In the rows, 128 means zero.
Each path below is one point turned by a fixed rotation once a step. After each direction that follows a path, write how fast that rotation turns it, in deg/step (0 if it stays still).
Each turn is a multiple of 5 degrees from 10 to 175, or 0.
Each row of a path follows its step; steps can be skipped.
Rotation 1:
step 6: [132 137 125 133 126 126 125 128 129 118 116 116 120 126 122 139 131 126
 122 123 126 127 129 131 131 133 128 134 124 132 130 128 138 142 129 124
 126 128 127 120 127 121 125 126 137 117 125 129 119 129 130 122 127 126
 130 119 126]
step 16: [128 112 130 127 117 130 129 129 136 127 130 134 125 125 140 129 117 128
 133 132 125 129 133 124 133 122 135 122 135 131 123 136 122 120 120 120
 128 133 123 130 134 133 126 125 137 121 126 133 125 132 130 132 136 129
 133 133 125]
step 18: [120 133 121 134 119 126 128 129 137 117 124 129 128 128 131 135 134 130
 132 130 127 131 139 138 129 141 133 134 124 130 138 135 123 121 125 124
 134 132 125 131 132 126 131 124 124 122 136 133 133 127 131 122 122 127
 132 127 117]
step 26: [129 131 131 117 122 124 127 118 126 130 123 129 130 128 122 131 130 134
 128 123 136 126 120 128 132 141 116 129 115 130 123 127 131 125 133 120
 129 137 127 131 125 124 128 135 118 125 127 126 126 126 141 120 129 130
 131 130 136]
step 27: [133 119 118 138 142 122 134 126 123 120 129 125 127 131 125 130 134 132
 139 126 125 134 132 122 133 134 122 123 135 123 131 125 136 128 119 134
 139 124 135 128 136 125 128 123 124 130 128 128 125 129 128 130 130 134
 123 117 129]
step 32: [132 128 118 134 128 117 129 126 122 125 132 127 130 127 116 124 134 136
 131 130 130 125 130 130 126 128 119 116 136 131 122 126 127 129 120 125
 120 122 132 123 128 119 135 123 129 123 137 124 136 126 124 129 132 123
 116 127 137]
step 36: [118 123 121 130 127 135 131 122 133 119 134 128 118 126 129 123 122 131
 123 129 124 135 137 121 127 127 135 134 118 124 135 135 133 126 126 126
 128 125 139 120 123 122 126 123 132 132 134 119 121 127 123 132 128 126
 124 135 120]
step 40: [125 134 132 131 128 136 132 126 122 134 130 122 133 131 132 130 139 127
 129 121 131 122 132 126 120 115 133 128 125 124 115 121 146 134 125 130
 131 124 129 129 124 123 134 127 131 125 130 124 126 133 127 131 129 133
 130 114 127]
step 46: [131 128 131 132 121 122 136 130 135 125 131 128 128 125 129 138 135 126
 118 128 125 122 122 132 130 126 127 125 130 126 129 114 121 135 133 127
 121 127 120 121 131 135 123 126 128 126 122 123 117 130 140 119 136 124
 139 128 126]
step 49: [132 120 129 118 129 132 123 127 135 134 129 129 133 133 133 127 129 136
 133 116 129 121 124 128 132 121 136 138 129 127 130 127 129 128 132 130
 127 135 129 129 120 136 127 117 132 126 136 125 129 123 131 125 143 129
 133 140 118]
[127 129 127 127 129 125 127 131 128 128 127 127 127 129 128 128 129 130
 130 127 126 129 127 128 127 127 126 126 128 128 129 128 128 126 129 131
 125 125 129 130 127 130 128 127 128 127 127 128 126 127 129 131 130 131
 126 129 127]
145
[126 131 129 128 125 129 129 129 128 127 127 131 128 127 129 129 127 126
 130 128 130 127 131 130 127 127 127 128 127 128 128 129 129 132 126 128
 128 129 128 132 128 128 128 126 126 127 128 128 127 128 127 129 126 129
 126 127 129]
145
[127 126 127 126 126 127 129 130 125 129 128 128 128 128 129 129 129 128
 127 129 126 127 129 127 128 125 128 130 127 128 125 131 129 129 127 129
 128 127 129 127 130 130 130 129 129 128 133 128 129 127 127 128 129 127
 127 130 130]
90
Rotation 2:
step 0: [134 129 132 130 122 137 133 128 135 127 133 124 126 132 131 130 125 134
 123 125 126 135 138 123 132 130 124 122 132 130 125 127 118 135 124 111
 130 130 129 135 129 123 126 126 142 132 127 134 128 132 135 121 136 129
 125 125 132]
step 4: [133 130 133 127 124 129 123 132 109 130 132 128 120 126 136 123 124 136
 126 126 135 136 131 122 133 137 125 129 125 131 135 120 128 132 120 129
 130 124 131 133 128 130 124 127 128 131 141 131 134 126 125 130 132 129
 128 135 131]
step 13: [129 129 120 120 126 123 136 129 124 123 122 124 132 130 132 118 127 132
 132 125 122 137 127 119 134 131 121 127 123 123 133 127 122 129 117 129
 136 115 123 125 133 122 132 130 139 124 136 124 124 126 128 128 125 125
 128 123 134]
step 16: [132 122 122 125 137 122 124 126 118 124 127 128 130 128 139 125 128 128
 134 123 127 138 128 123 129 135 138 124 124 136 136 120 133 128 135 123
 134 129 129 140 133 125 128 125 130 127 128 130 123 117 130 125 130 129
 119 133 127]
step 23: [133 127 125 126 126 136 136 136 124 127 125 123 128 133 138 121 123 129
 126 123 131 142 135 122 130 131 130 119 123 123 135 125 129 129 130 123
 129 124 133 129 135 118 119 135 132 134 122 130 121 131 126 126 124 134
 132 123 134]
step 27: [132 136 130 124 129 129 118 128 132 128 131 131 112 125 132 122 134 136
 128 123 134 135 129 121 138 127 126 122 124 130 132 134 127 140 130 130
 124 132 131 134 129 135 124 134 130 127 126 137 132 124 136 131 133 133
 126 133 133]
step 34: [131 138 125 123 129 132 130 134 124 139 134 127 121 134 132 134 127 126
 125 121 127 131 130 125 133 136 129 127 121 125 137 126 132 130 119 129
 122 123 132 134 128 120 123 130 122 128 140 129 136 126 128 131 139 123
 129 135 131]
step 36: [126 129 132 123 120 125 116 122 123 124 120 131 126 125 130 124 118 136
 124 126 128 141 125 115 135 128 133 124 125 124 133 127 126 125 120 125
 134 123 135 132 124 128 130 125 136 124 134 128 130 123 121 131 127 126
 128 137 125]
step 38: [122 127 134 122 123 130 125 124 127 130 131 127 121 131 128 123 129 129
 121 118 120 131 132 126 131 128 136 127 117 129 136 121 129 140 133 124
 133 130 119 130 129 126 125 125 125 118 122 134 123 131 121 127 122 123
 125 132 141]
step 42: [133 132 128 125 126 137 129 129 135 131 128 132 126 126 128 126 133 126
 122 121 135 123 138 123 126 135 124 124 133 126 135 122 124 131 127 120
 131 127 127 136 134 115 121 131 135 124 121 127 133 130 137 127 140 121
 123 133 130]
[128 131 126 126 128 130 127 127 129 130 128 131 131 128 127 127 128 129
 127 126 128 130 129 130 127 127 127 128 128 127 127 128 127 129 127 126
 129 127 128 125 128 129 128 125 130 128 127 123 128 129 128 126 127 128
 127 129 127]
60
[128 129 127 128 131 128 130 129 126 129 128 128 130 131 126 126 127 129
 128 126 128 127 131 128 129 127 126 130 127 126 130 130 128 129 128 130
 126 126 128 129 128 130 127 129 127 129 129 129 127 129 126 130 125 126
 128 127 129]
70
[129 127 127 130 128 131 126 127 128 125 127 125 127 128 127 127 128 125
 130 127 125 127 127 127 128 126 127 127 126 128 129 127 126 130 129 129
 127 126 128 128 128 128 129 129 128 130 127 127 128 128 128 123 127 126
 129 128 128]
145
[128 128 129 127 128 128 129 125 130 131 127 129 128 128 127 127 125 125
 126 129 128 126 129 128 128 128 129 131 128 127 126 126 128 131 130 128
 128 128 131 129 131 130 130 129 129 127 128 130 128 128 129 126 129 129
 126 126 128]
35
Rotation 3:
step 0: [127 124 132 136 123 135 136 121 121 127 132 133 130 134 119 110 129 124
 136 134 130 118 125 131 127 127 133 138 136 130 131 124 122 127 122 130
 127 133 132 122 129 126 134 134 122 138 131 128 130 133 124 128 127 129
 123 128 121]
step 3: [128 125 122 129 122 133 139 125 126 134 129 131 130 135 120 125 130 122
 132 130 123 133 124 121 124 124 124 127 123 126 129 129 124 133 128 123
 126 120 131 118 128 121 136 132 122 128 133 116 133 126 128 128 118 129
 143 125 124]
step 7: [127 125 130 136 131 136 136 133 122 134 133 130 130 125 123 116 129 122
 136 128 130 138 126 131 125 132 133 129 142 125 121 124 114 124 120 127
 132 121 128 125 132 128 130 124 128 132 126 124 122 119 127 126 126 122
 132 125 125]
step 9: [126 124 118 136 122 125 123 121 125 119 127 137 126 134 124 115 131 121
 135 131 125 118 127 124 125 125 133 131 124 126 122 128 123 134 125 131
 133 132 131 125 138 129 126 137 124 128 134 130 134 128 119 129 130 125
 121 134 137]
step 10: [122 139 119 126 127 129 135 129 124 129 136 127 129 129 128 125 130 125
 133 127 116 131 124 124 119 132 135 122 129 127 130 133 129 126 122 124
 134 134 123 129 135 128 135 124 118 136 129 119 123 123 128 140 119 136
 134 122 128]
step 12: [135 124 131 131 115 132 136 133 127 124 123 135 138 139 118 121 135 128
 136 134 125 135 124 128 129 120 126 131 124 134 135 130 120 136 133 130
 120 130 128 124 132 128 136 128 125 125 128 127 134 122 126 132 126 123
 130 131 128]
step 27: [131 121 123 133 130 127 123 121 130 124 123 127 128 125 116 111 128 139
 133 126 129 120 131 128 125 123 141 129 131 131 128 135 127 129 127 124
 129 130 128 120 135 131 136 131 128 132 129 123 132 121 121 129 128 135
 127 130 120]
step 42: [124 126 117 136 126 133 129 126 127 132 130 138 131 134 124 116 131 120
 138 134 119 133 120 111 130 128 129 125 133 122 132 128 127 130 127 129
 124 127 129 124 127 126 132 127 129 128 135 129 138 129 124 136 123 127
 122 127 129]
step 46: [123 132 125 133 134 128 126 126 125 128 128 126 134 130 129 121 133 116
 135 134 121 128 127 134 125 126 133 127 145 123 119 133 122 118 126 124
 139 127 127 121 135 135 129 129 125 129 123 126 132 131 133 137 126 131
 130 129 128]
step 49: [118 131 124 126 129 131 140 131 122 125 132 136 124 135 126 113 134 125
 136 127 131 135 127 123 120 129 126 121 131 131 127 133 118 128 121 132
 135 134 131 130 134 128 129 122 120 125 139 133 131 129 130 125 125 133
 131 125 133]
[131 129 126 128 128 127 128 127 127 129 128 128 125 130 128 130 131 128
 126 127 127 131 130 129 130 127 128 129 127 128 131 128 129 127 127 129
 128 127 127 128 127 127 130 126 128 131 129 130 128 125 128 128 126 130
 130 128 129]
155
[129 126 128 127 128 129 130 129 127 125 128 128 129 126 127 125 127 126
 131 126 129 128 128 127 128 126 129 126 129 129 129 130 128 128 129 128
 128 129 126 129 127 128 129 127 130 130 129 131 127 124 128 128 130 126
 126 127 130]
145
[130 128 129 127 129 131 129 128 126 128 129 131 130 131 126 128 129 128
 127 126 131 127 129 130 127 126 129 129 128 130 129 127 127 129 131 129
 127 129 130 130 128 129 127 130 128 127 127 126 126 129 127 126 125 128
 126 127 128]
90
[128 127 128 127 128 127 130 125 130 126 126 128 127 129 130 126 126 130
 129 128 130 128 129 129 127 126 128 129 126 129 126 129 127 128 128 131
 129 129 127 129 128 125 129 128 124 128 130 129 128 128 130 126 128 127
 129 130 125]
80
[130 128 126 128 127 126 126 127 128 127 128 128 130 132 130 128 130 129
 128 129 125 127 128 128 129 130 130 127 128 129 127 129 127 128 132 130
 127 128 128 126 128 129 126 127 127 128 125 130 127 128 126 128 132 128
 127 128 127]
95
Rotation 4:
step 5: [137 134 131 128 128 123 126 128 127 129 124 124 130 126 134 116 141 132
 134 128 122 128 132 123 123 125 132 130 134 128 127 123 116 132 125 130
 113 126 122 134 135 129 115 125 127 122 123 137 130 131 127 131 130 139
 122 123 132]
step 7: [126 128 139 129 122 127 135 132 133 124 137 128 126 128 128 123 130 118
 122 117 137 136 127 129 136 124 126 130 136 124 128 132 122 126 133 130
 134 118 131 132 122 132 127 125 130 137 132 137 126 145 122 123 131 127
 124 123 131]
step 9: [126 134 126 122 134 130 128 137 136 125 125 133 137 131 125 130 124 137
 133 125 132 126 131 125 130 127 123 137 136 120 130 124 134 120 138 130
 114 127 123 133 123 125 122 128 132 128 116 122 124 133 122 130 131 124
 136 137 127]
step 18: [131 125 127 130 131 128 125 136 129 133 122 117 133 117 130 118 127 135
 125 123 131 136 134 128 127 122 128 125 126 123 126 125 125 130 123 132
 127 132 140 128 125 130 121 132 128 126 140 123 117 128 110 124 127 137
 126 124 133]
step 20: [120 121 130 127 128 129 136 129 126 127 133 129 123 124 121 123 124 124
 122 125 134 118 124 130 126 123 131 125 130 126 123 137 124 127 134 128
 133 118 126 127 127 122 126 128 135 129 131 129 123 120 122 127 143 125
 141 146 128]
step 28: [130 139 125 118 130 134 127 143 123 135 128 125 133 126 127 122 133 124
 126 131 128 130 126 133 124 122 118 130 127 129 138 127 128 125 125 133
 123 124 124 131 126 134 126 124 129 127 117 125 125 132 123 117 130 123
 133 124 146]
step 30: [126 126 127 123 128 116 127 137 135 133 133 125 123 126 127 128 123 133
 125 125 133 128 132 134 138 139 123 128 134 127 117 134 132 131 129 127
 127 127 127 113 115 122 115 123 128 126 135 128 124 125 122 122 134 124
 129 122 128]
step 35: [140 134 124 123 132 134 131 126 136 127 129 121 130 131 136 125 130 127
 124 138 127 127 124 123 124 138 137 124 129 126 134 123 130 124 120 125
 133 123 121 113 135 121 133 131 124 123 130 133 120 133 125 136 123 131
 121 121 125]
step 42: [121 125 131 132 121 125 131 120 135 124 133 131 130 129 125 134 132 127
 132 122 129 127 139 119 132 130 132 128 137 127 133 136 127 131 131 125
 120 126 120 120 128 118 120 125 132 121 135 135 134 133 127 122 140 135
 129 138 128]
step 43: [133 126 139 119 124 121 133 130 131 123 123 131 121 127 116 127 129 131
 130 124 129 125 130 134 134 133 135 128 126 126 116 136 131 123 125 128
 124 132 121 127 132 120 123 117 129 121 122 126 127 122 131 140 125 136
 122 139 125]
[128 127 126 126 128 128 127 127 128 129 126 125 129 130 128 127 128 128
 128 129 129 128 128 131 128 129 126 129 128 126 126 127 129 131 128 129
 128 127 126 126 127 128 128 128 130 128 127 130 131 128 130 132 126 129
 126 128 125]
135
[126 128 126 129 126 129 129 127 129 127 130 125 132 126 128 129 128 130
 127 128 126 128 126 128 128 130 128 129 129 126 126 130 128 125 128 128
 128 128 128 127 126 124 129 131 129 129 129 128 128 129 128 129 130 127
 128 127 127]
65
[125 128 126 130 131 128 128 129 129 129 127 128 127 126 127 129 126 126
 128 126 129 126 128 129 128 129 124 129 130 126 130 128 128 127 126 129
 128 125 128 128 127 129 126 127 129 128 130 124 128 127 127 128 128 129
 127 130 127]
35
[126 130 127 126 127 126 126 128 129 128 129 129 128 126 127 129 131 128
 128 125 129 129 129 130 131 127 128 127 129 128 129 128 129 130 127 128
 125 128 128 129 128 126 128 127 126 129 126 129 127 129 130 129 127 124
 127 129 129]
20
[126 127 126 128 127 127 128 128 126 131 126 126 128 127 125 126 127 128
 126 128 128 128 128 127 126 128 130 128 129 132 126 127 130 129 127 127
 127 127 130 128 129 129 130 131 128 131 128 127 126 126 128 126 129 127
 128 129 128]
10
[126 129 127 127 126 127 128 127 129 125 128 128 127 128 130 128 125 130
 130 129 129 126 130 129 130 128 126 129 130 129 128 127 127 126 130 125
 128 128 129 126 131 129 127 128 129 127 128 130 127 126 128 128 128 127
 128 132 129]
65
[130 126 128 125 126 128 130 125 128 127 128 128 126 128 128 129 129 130
 124 125 128 129 129 126 130 128 128 130 129 126 128 130 131 129 124 127
 129 128 129 128 129 130 125 127 129 128 130 128 127 128 128 128 127 129
 129 128 128]
60
